One turn moves every row onto another: examples first, then more rows asked
Legu: 2  12  -4  -6  13  9  -20  15  48  20  46  2  -35
Nafar: -11  10  -4  -31  10  18  -10  24  38  12  24  -18  37
Mit: -10  -12  -14  11  27  19  -32  -24  8  -17  38  -4  28
nete: 9  24  -15  -9  14  6  -21  3  62  12  44  5  -21
Depos: -12  -8  -16  -5  31  25  -30  -31  4  -15  30  0  19
vur: -8  4  -5  -14  11  7  -13  26  36  9  32  -19  46
Lumar: -30  -9  -18  1  26  20  17  28  5  -29  25  -15  -8
megi: -11  -13  -13  -7  35  29  -20  -27  8  -11  43  1  27
daduv: -28  -7  -12  -1  29  23  21  23  11  -28  30  -3  -2
Lozun: 2  -13  -48  -9  43  11  -3  7  23  29  50  -31  -27
lod: -5  9  -19  -22  36  -22  -43  5  8  10  23  21  -17
zadok: -4  10  -40  -23  44  -24  -33  3  7  -10  22  16  -11
fem: 0  6  -40  -24  57  -23  -24  6  8  13  16  10  -10
Deg: -15  4  -4  -32  19  16  -3  26  33  8  33  -11  40
tonuz: -10  -23  -39  -19  32  -1  -19  17  4  20  53  -22  -35
puvi: -26  -9  -19  14  24  7  11  30  10  -30  28  -11  0
Bav: -5  -14  -52  -21  30  3  -7  22  23  12  58  -33  -27
mub: 12  26  -15  1  34  5  -10  3  53  19  30  11  -27

zadok -> nete
fem -> mub
daduv -> megi
Now these:
Mit -> vur
Depos -> Nafar
Legu -> tonuz

One turn moves every row onto another: examples first, then more rows asked
peno: 23  26  -15  -10  25  36  -15  -74  4  -18  -25  -31  -12  -18  -6  -9  -28  35  -38  -19  42  -4  -4  26  15  -25  19
rup: 11  44  5  37  18  17  -30  -50  -16  -6  -20  1  22  -14  -14  12  -13  -8  -33  -20  33  -23  38  26  7  30  17
rim: -4  21  -5  9  22  16  -21  -30  -1  17  -2  30  5  -18  -25  38  -6  -3  -41  -23  11  -3  11  -6  -2  44  14
ragel: 16  43  -12  -20  8  4  -26  -29  -5  -18  -9  27  26  -33  -3  4  -7  -7  -43  -19  15  -21  -30  19  31  -15  24
nugo: -16  23  -36  14  16  31  -60  -54  29  -3  -5  4  10  -21  -7  0  -8  31  -30  -12  13  -10  -1  -20  30  16  15
renum: -24  30  -31  -27  31  19  -13  -64  11  15  -34  -22  24  -41  -39  13  -17  27  -13  -30  67  -11  1  15  7  39  46
bedu: 5  34  -35  -16  7  -28  -51  -30  11  23  -22  -6  -24  -38  14  -1  -23  3  -24  -15  37  -17  -22  -1  9  40  8
Dip: 35  67  -20  -29  7  17  -6  -39  -18  -10  -31  -3  24  -41  5  7  -27  11  -3  -12  41  -12  -29  32  12  6  45
Nam: 10  26  -56  12  -13  26  1  -26  15  23  -41  -5  -2  -42  12  0  -22  -10  -48  -34  24  -29  11  21  62  24  16
pevu: 6  63  -37  -7  14  18  -36  -44  12  15  -27  -30  7  -34  -7  -3  -6  -27  -28  -71  21  -38  -29  7  16  17  23
Teze: -2  42  -23  -4  25  19  24  -32  14  19  6  -14  -24  -29  -11  20  7  -1  -15  -44  34  -13  -10  53  19  34  26
Vigu: 3  15  -13  -10  -8  15  -19  -38  -7  35  -35  -7  -4  -42  15  -1  -13  19  -27  -46  64  -23  16  -27  38  -5  52
kema: -18  34  -27  -45  20  22  -17  -46  14  28  -59  11  -23  -15  -1  36  -13  -8  -14  -29  41  -7  2  5  3  34  16
Lide: 1  32  -19  -8  26  43  -23  -21  -16  -14  -55  -39  -8  -27  -10  23  -15  -6  -36  -36  43  -21  9  5  4  24  63
tupap: 5  43  -27  4  9  12  -3  -40  -4  -5  9  -8  10  -44  -29  41  -43  22  -18  -20  20  19  19  14  -5  37  28
tivu: -5  7  -43  2  13  15  8  -43  11  17  -26  9  27  -29  -41  46  -4  -19  -21  5  31  -15  -11  2  18  25  31
Pira: 16  56  6  -12  21  24  -35  -48  -9  4  -52  7  33  -49  1  39  -8  -3  -5  -46  10  -16  -5  7  9  13  28
Lun: 0  18  -25  25  26  38  -19  -54  -24  -9  -25  19  -6  -66  5  13  -35  -1  -28  -22  36  -36  -9  7  28  -4  -1
zon: -7  47  -27  -3  25  17  -11  -27  19  17  -32  14  -12  -12  9  17  -13  -20  -36  -35  30  -20  -4  20  31  64  54
satu: -5  19  -32  -29  22  35  -50  -30  -4  21  -43  -13  7  -7  -19  -2  -44  6  -39  -8  55  -19  -1  1  -5  37  38
peli: -5  36  -12  20  16  63  -8  -39  -3  14  -29  -20  5  -31  7  32  -29  23  -33  -37  50  -15  36  14  24  -21  26
zem: -30  32  -36  3  24  28  -44  -60  -3  30  -41  -14  -19  -17  -36  10  -21  -6  -28  13  34  -6  -20  19  11  16  13
Dob: -13  61  -36  -4  31  17  -68  -40  32  17  -2  -11  -8  -40  2  13  -6  12  -41  -29  25  -18  26  26  25  31  26
menop: -19  40  -28  -5  10  -11  -30  -43  4  24  -36  -24  -3  -40  -22  -21  10  27  -20  -34  10  12  -25  16  32  18  37
Vituk: -6  55  -17  4  -12  15  -38  -40  9  23  -29  -41  -13  -37  6  -23  -24  -11  1  3  39  4  16  -2  11  11  19
viles: 10  -7  -36  -18  38  16  -6  -45  13  45  -35  -20  -7  -65  -23  6  -5  15  -30  -21  13  -31  16  -1  4  19  9
gufup: -3  23  -28  11  -2  0  -20  -15  24  13  12  -18  -4  -37  2  -8  -30  17  -40  0  70  -37  3  10  32  -4  31
bik: 4  37  -28  -39  19  44  0  -62  30  19  -31  4  13  -55  -29  34  -19  7  -37  -27  49  -15  -2  16  33  42  48
led: -14  37  3  -2  -19  24  -23  -47  -5  25  -26  -4  10  -20  4  2  -55  12  -51  -30  50  17  10  2  16  -7  44
mena: 23  33  -9  -12  -2  20  10  -71  5  -13  -18  0  -10  -24  -21  5  -43  40  -23  -19  23  -14  -9  11  21  -3  -9
zepor: 4  -4  -30  -6  6  15  -14  -37  -18  30  -34  -17  -21  -41  3  -18  -27  -7  -38  -30  41  -52  -30  3  5  23  19
vuvu: 7  50  -27  -8  1  21  15  -26  26  24  -15  -13  5  -63  23  -5  -18  5  -31  -33  38  -20  23  39  30  -19  33
fefa: 15  6  -23  -27  3  38  -32  -31  -7  9  -38  -16  -2  -58  -19  21  -3  2  2  -25  34  -26  -3  21  -19  18  -3
Sabo: -4  63  -27  -10  18  34  -6  -31  3  19  -21  15  16  -16  -20  45  5  -4  2  -21  6  -3  25  14  7  -6  31
moniv: 25  31  -16  -6  32  25  9  -60  0  5  -29  24  -7  -49  2  37  4  35  -16  -29  21  -41  -3  5  30  -6  13
Zuv: -9  9  -26  -1  10  20  -7  -34  7  8  -1  -5  14  -39  -1  -49  -19  -13  -34  3  39  10  16  8  17  19  28
reroz: 7  34  -11  -1  7  21  -13  -36  -16  12  -10  -16  13  -34  -25  24  -18  27  -22  -15  30  -38  4  20  24  -53  29
gemuf: 35  56  -16  10  -8  25  -8  -44  15  6  2  -20  10  -51  -15  34  -12  9  -16  -49  13  24  7  9  -2  8  35
rovaz: 7  37  -42  25  5  27  -37  -27  6  -5  9  -23  20  -35  6  -15  -13  8  -41  -4  12  -38  3  28  19  3  -3
Zakeb: -5  50  -31  -5  -11  17  -56  -27  -3  12  -11  -37  -1  -27  10  -21  -19  12  -7  -42  36  -10  -30  31  16  2  29
zal: 2  53  -4  -27  7  7  -4  -48  31  -19  -18  -40  -7  -44  19  15  -30  5  -22  -11  46  -19  6  10  45  -13  30
Rima: 21  42  -43  10  21  36  13  -28  -11  32  -8  14  -22  6  -12  20  -27  -3  -34  -26  47  -11  16  33  11  9  29
tidaz: -4  23  -30  -7  17  4  -33  -67  -29  38  -17  4  -16  -41  -22  -7  -7  15  -20  -32  15  -2  -32  8  42  43  27
Zap: -7  42  -33  -5  10  20  21  -36  35  14  -21  5  -7  -43  -6  -43  -28  7  -34  -13  30  3  0  -12  24  -6  30
maf: 23  41  -23  6  22  -17  17  -59  1  18  -3  -14  1  -34  -9  53  -21  3  -21  -37  21  -18  -8  1  37  -7  36

gemuf -> tidaz
Vituk -> maf
Now these:
mena -> renum
pevu -> Lun
rovaz -> Pira
bedu -> reroz
rim -> Zakeb
Dob -> ragel
Teze -> nugo

